One vector is turned by the same rotation once a tick. Each row is the vector after some number of ticks, and that number follows the row.
The counts run from 0 to 517.
[  1  -9 -30   2  -7  -3  13  20 -13  34 -16  51  24 -61  20 -39  11 -24
  18 -39  -9 -42 -14 -48  24  -7  29  48  40  -2  40  28 -13  29  13 -39
  -7  20  65  36 -19  34 -10   2 -15  20  47  29   8  24  10  22 -17   1
  26  34  26 -14 -49  58  44 -13  14 -21  10]  435
[ 11   0  35 -22  23 -19  -7  50  15   9   1   1   2 -40 -12  38  29 -30
   9 -43  -7 -29  22  -7 -27   4 -66   9 -29 -22 -12  12  -3 -29 -25 -20
  33   6  83  32  -4 -27 -25  10  15 -12 -24  59 -23  28  -2  22  12   1
  27 -24 -14  20  17   1  24 -42   9 -32 -20]  394
[ 22 -33  33 -46 -12 -22  14   3 -16   2 -15 -25   9 -25  10  35   2 -67
  39 -54   4 -17  -9 -19  -4  38 -26   4 -15  18  -9  11  -9 -13 -16  17
  -5  48 -27  38  29 -62 -29  32  29 -11  28 -46  11  27   8  36  23  25
   8 -21  31 -25 -28  14  -7  54  10  -2 -45]  178
[ -7  18  20  -9 -12 -18   4  18 -25  20   2  39  48 -27  31 -66  29 -27
   3 -44 -11 -27 -18 -36  15 -10  -6  48  47  -9  36  -3 -22   4  23 -14
 -10   2  33  22  10  32   5 -24 -12 -16  24  33  -8  34  -3  32  11  -4
  26  21   6 -25 -48  11  49  17  20 -34  -7]  322
[ -1 -11 -20 -38 -25  37 -32 -15  18 -28  31  25  23  29  13  -3   8   9
  -6 -18  23   5 -37 -57 -10 -26  -3   3  32  37  -4  30 -31 -26  30 -26
   8   0 -76 -30  -3 -22  33  -5 -33  24  12 -30  22 -17   2   0 -18 -47
  -8  36 -35 -55 -45  -8 -26   1  13  13  13]  389
[ 10  28 -12 -62 -30 -18 -49 -12 -48  -9  21  24  31  45   0 -30   1 -21
  -4 -21  11  29 -14 -57  22   4 -10  -3  17   4  31  35 -31 -11  13 -11
 -18  20 -59 -29  15   8  40  11 -17  39  26   2 -23  -8  13   4  18 -21
  24  -3 -56 -21 -47   4  17   8 -13  -8  17]  264
[ 51   0  -4 -27 -14  -2  18  42   5   7  25   4  -9  47 -20  72   3  15
  13 -12  27  12 -30   0  10  40   6 -50  11  41 -28  59 -40 -29  10  25
 -10  35   2 -31  -2 -50 -20  14  28  34 -28   4   4   7  30 -19   7   0
  32  14 -19  -2  22   1 -17   0  17  -5   2]  442
[-14  -4 -20 -42 -48  10 -22 -38 -13 -29  41  29  12  20  -5  -2   8  10
  25 -24   0  34 -49 -38 -34 -46   6 -14   9  29 -15  14 -44 -24  55   1
   4   9 -53 -42  10   1 -17  27 -24  31  17 -27 -14  21  -4   0 -16 -41
   6  13 -30 -31 -59  15 -26  10  11   4  13]  388
[-20 -37  -4 -21   7  12 -16 -11   7  24  -4  11   3 -57   8 -11  -1 -81
  12 -52 -20 -25  33 -81  -2  22 -66  55  15   1  13 -10  15  31  -8 -20
   0 -29  19  19 -11 -20   5 -16 -53   8  52  -8   5  -4  18  39  28  36
  -1  19  14  -2 -25   8  31  14   3 -10  11]  229
[  1  -1   4 -28 -26 -10 -13  55  -1   3  -5 -49  62  -9  14  19  12 -34
   2 -34  20  -5 -26 -30  15  30 -43  12  20  -5  26  37 -15   5  -3  14
  -2   1  30  33   9 -30  -9  -5  46  -2  10   1  -6  14  20 -12  30  43
  31 -10  -8 -41  -2 -17  34  33  26 -10 -32]  290
[ 26  -2  10 -35   3  24  -3 -26 -37 -13  26  72   7 -22  11 -46  44 -20
   4 -45 -28  16  11 -33 -24 -37  -6  35 -10   6 -17   5  -4  -5  30 -20
 -13  -9 -16 -37 -22   8  11   4 -65  22  15  60 -31  27 -12  32 -10 -40
  12  31  -4  14 -54  36 -14 -34  19   1  14]  45
[ 24 -35  25 -14   0   2   1  -6  38  17   4 -35  17  -7 -44  46  -2   9
 -15  12  40  -4 -32   2 -21  43 -44 -43  16  23 -30  64 -28   6 -11 -15
  37  19  30 -48  -3 -33  45 -13   1  30 -29  17  40 -27  -5 -19  -3 -34
   4  14 -17  33   5 -13  -1 -41  -5 -51 -42]  452
[  5 -34  -4 -38 -24  23   3 -61   7 -19  22  29  10 -10 -18 -20   9 -49
  13 -58 -28 -10  23 -24 -26 -26 -49   9   0   7  -3  44  -4  30  54 -26
  -7 -22 -13 -24 -29  -6  -6 -11 -62  48  31  20 -27  -6  21  15  31   0
  13   7 -15  40 -40  36  -4 -20 -26   5  40]  366
[  8 -11  23 -48 -28  -4 -13  58  15  31  20   1   3  42  -6  73 -26  -8
  11 -27  35  -9 -49   5  22   5  -9 -28  11  19  29  39 -43 -58 -32  -1
 -11  31  20 -28  -9 -40  27  21  31  -5 -28 -11   2 -43  21 -30  16   9
   6  -1   7  -5   4  -6  11 -23  12 -14  34]  28
[ -7  10   4 -78 -32  -7 -36 -35 -21 -13  19  38  36  29 -32 -12   6 -38
 -17 -44   8  13  16 -32 -10 -24 -78 -14  -4  13  12  45  -8  10  18 -21
   5 -24 -30 -24  -3  -9  33 -19 -37  31  17  21 -11 -20   5 -16  41 -34
  36 -14 -48  19 -28  17  14 -36  -9 -34  12]  253
[-28 -33  10  12 -27 -25  32  11  49  24 -23   0   4 -36   7  27  -7 -37
  61 -59   6 -60 -41 -43 -13   7   9   2  20  18  12  32 -36  -8   4 -14
 -18  17  -5  47   6 -44 -27   2  21  33  44 -22  12  -6  17  37  30  18
   8  15  26 -24 -29  27  16  -3 -15   0   4]  352
[ 21   2 -11 -19  15  -9   6 -47 -25  28 -10  29  25 -36   7 -59  35 -43
   5 -41 -18  21 -10 -49  21   0   8  41  -3 -29 -15  21  -5  35  11  11
   3  46  18 -22  21  38   2  26 -50  29  37  44 -23  33 -17  26 -15 -25
  27  10 -12  -1 -52  33  25  -4 -11 -10 -12]  34
[ 20 -24 -38  -2 -11  56  35   6  47  35   4  35 -10 -25   7  20  32  14
   6   9   4 -48 -22 -33 -10 -28  13  -1  27  22 -23  30  -6  24  -9 -28
  17  14  30 -13 -39 -11  12  -5 -46  13 -24  23  43   3  23 -11 -23 -24
 -14  40   0   0  -1  30  -8 -74   9   9  25]  422
[ 13  13  -3 -90  -6   6 -24 -14 -35  14  35  22  40   0  33 -20  27 -99
  -9 -23 -34  39  10 -41   7   2 -45  50   1 -20 -10   1  -2  35 -18   9
   8  17  -4 -27  34   6  31  24 -38 -35  12  22 -11  18  14  -1 -10  14
 -12 -10 -30 -41  -2 -23  25  13  21  -3  22]  345
[-11 -32  70  -2  -4 -33  35  -3  29 -17 -11  -8  31 -36 -26   7  17  -6
  23 -46  -4 -40 -42   7 -47 -17 -37  -4   5  14 -13  25 -32 -13   7 -27
  14   2  34  21  -3  -8 -12   4  20   4   0  38  -7  45 -42  51   1 -42
  30   3  27  26 -43   2  -5  -3  -5 -32 -60]  74
[ -8   4 -34 -30 -45  20   4  27  25  39  26   9  20  43 -20  10 -19   0
 -15 -15  32 -34 -28 -54  13 -22  -4   1  50  28  48  29 -39  -3  15 -45
 -19 -11  15 -19 -23  -2  19 -19 -27  39  25  -3 -10 -20  41 -29  -2 -14
  -7  35 -14  -1 -44  17  37 -38 -26  21  44]  515
[-36 -21  18 -21 -22   5  -2  59   4  12   2   6  45  -3  21  -3  38  42
  19 -20  -3 -25 -70 -17  -5 -15 -20  15  10 -51   5  25 -26 -21   3 -35
  22  41  49  38 -13   4   9   9  38  -1 -44  63  12   8 -16  25  13  -2
  44   2   2 -37   1 -10  26   3  34 -16  -9]  72
[-20   2  57 -42 -23 -37  28  10 -25  13   7 -19  50  -9 -14   5  18 -36
  -8 -43  14 -30 -39   9 -18 -29 -37   6   5  -5  21  27 -13 -39 -39  -7
   1  28  26  17  43   6   1  39  38 -57  -8   2 -49  49 -29  28 -12 -38
   3   4  16  28 -56  -8  36  -3 -31 -23 -29]  85
[  7 -19  21  -2 -17 -16  41  53   1  29  19 -40  30 -14  -8  35   6 -31
   2 -33 -25 -25 -49   2   9  14   4  13  31  30  21  30 -31   1 -16  14
  -5  18  82   2  34   2 -21   4  33 -52 -24  -5 -21  57   3 -18 -43   9
  -3  -3  36   2 -27  -1  10   0   9  12  -3]  373
[ 45 -62  39 -42  -5  -7  20 -22  -8   4  20 -18  19  35 -16  44  -1 -32
  14   5   8   2 -32 -16  11  53 -48  -4  11  27 -51  38 -34  32  20   3
  23  49 -43 -42  28 -48  46  -5  -3  -4 -14  14  18 -26   3  15  13 -29
  -6  -5  15  15  18 -23  -4  44   3 -12 -26]  440
[ -9 -50  18   4 -27  24  10  39  49  30  10 -55  18 -11 -46  52 -19   4
  16  15  11  -9 -49 -16  -4  36 -48 -19  37  24 -14  46 -37   6  -2 -10
  36  13  60   1 -26 -18  15 -50  13   3 -33  16  35  -7  23 -15  16 -12
  33  16  -2   7  29 -27  12  -5  21 -23  -7]  50
[ 36  -8  60 -25  13 -17  11  42 -50  29  22   4  14 -22  25   2  30 -50
   7 -17  -2 -14 -17  -8   6   8 -31  58  13  -9 -29   5 -26  -6 -33  15
  -3  15  30   9  30  -8  23  14   7 -51 -22  51 -23  30 -34  53 -41   5
  18  24  39  -6  -5 -17  -5  49  25  -3 -36]  95
[  6  -2  -3 -33  -3  21   1  78  40  10  12 -55  27  -1  -3  70  27  -4
  -4 -37  30 -22  -2 -17 -31  30 -48  -7  -4   7  -6  28 -17 -35 -13  -1
  28   1  57  31   3 -56 -19   5  37  -3 -18   0 -20  52  11 -21   3  27
  32 -26 -13  -7   1 -43  31  -2  16 -22 -33]  165
[  6 -24  11 -31 -27   8  -5 -90  -6  34  13  18   1 -48   0 -15   4 -56
   4  -3 -12 -14 -32 -18 -15 -40   5 -14 -11  14 -16  33  10  10 -26 -14
   3  26 -20 -35  -1   1  25  33 -60 -18  15 -19  31  18 -12  21 -21 -54
 -44  28  -7   0 -56  32 -22 -60 -23 -19   5]  284
[ 33  -8  15 -36 -23   6   4 -46  16  13  28  12 -34   4 -30  76 -27 -43
  26 -32 -13  20   2 -17 -41 -19 -10 -27 -13  50 -43  41 -36 -16  20  11
  14  -1 -42 -18  20 -63 -22   2 -14   3   8 -19  -6  21   9 -14  -6 -34
  -3  14 -14   4 -12   5 -50 -17  -9  -9  14]  191
[ 13   8 -10  -4 -25 -25  39  62  48  60  -2  19 -17  -7  18  60   5 -31
   2 -50  20 -64  10  -9  -1 -24  -9  -9  20  28  20  14  -1 -60 -56 -15
 -19   8  46  40  15 -32 -30  -1  14 -19   8   5  41  10  32  12   0  26
 -43   6   9 -12 -14  23  37 -54  -7  -1  -4]  30
[ 38 -15  38 -28 -12 -47  29 -43 -28  30  -8  61   2 -36   5   5 -13 -70
  24 -15 -24 -21 -29   5 -22  -7   5 -12 -11  26 -33  26   5 -21 -43  14
 -23  54 -31 -20  18 -22  26  26 -11 -23   4  23  18  -3  -1  25   5 -48
 -39  16  25  16 -26  45 -21 -30  -5 -28 -26]  408
[ 23  17 -16   0 -23 -20  -6  19  16  38 -13  11  -8  -8  17  16  -5  15
  37  13   4   3 -64 -31   6  -2  77 -11  43  43   5  56 -43 -24  -6  19
  10  43  13  13  18  -6 -23  24  30  14  -1 -20  24  34  32 -11 -26 -15
  20  21   8 -50 -25  22   1 -29  17 -37   9]  122
[ 19 -13 -21  -7  22  25  -1  15  32  32  -3  -2  20 -43   8 -22  46  26
 -11   9  41 -19 -29 -71  19  43  14  29  25 -17 -20  27 -18  31  16 -15
  30  20  40  -3 -10  18  20 -16 -17  56   0  51  37   4   0   9 -35 -12
  55  51  -5 -15  13  -8  46   6  21  -6 -15]  299
[ 53  23 -67 -44 -32  10  -3  55  -6  51  10  27  -3  20  37  35  -2 -16
  12 -17   5 -11 -11 -56  20 -16  25   1  17  21  27  36 -22 -12   5  18
 -21  12  12   3 -10 -21 -31  16   6  24   6 -22  21  -3  58 -48  -2  53
   1   8  -3 -38 -21  41   8 -27  38  12  40]  319
[ 31 -55  31   5 -26 -14  34 -19 -27  11 -24 -11   0 -36 -10  40 -13 -44
  37 -52 -11 -21 -21 -15  -5  50   6  -9 -26  19  12  41 -30   8  21   7
  -6  33  20   5  10 -36 -37  23  18  35  38 -22 -19  29   3  28  16  24
  35   3  47  43 -42  48 -24  34   1 -10 -21]  64
[-11 -29 -37   0  -8  57   0  48  44 -13 -12  41 -20 -37   9  18  23  19
  -2 -26  47 -25  -9 -76  10  -4  -6  -9 -29   1  -1   9 -18  -8  -9 -47
  -3 -18   1   7 -35 -32   1   2 -24  83  37   4  26 -43  10  11  -2   2
  51  34  -4 -15 -34  23  16 -23  -1   6  23]  102
[ 47 -27 -45 -39 -39   9   0 -39  30  41   1  -9 -13   5 -23  66 -19 -49
  29  -9   4   8 -22 -41   8  25   6 -33  18  42   0  53 -14  18  -6  31
  -7  31 -15 -21  15 -28  -4   3 -28  27  14 -46  43 -22  69 -29  29  -7
 -42  -8 -23 -22  -6  15 -20 -27  -5  -6  32]  203
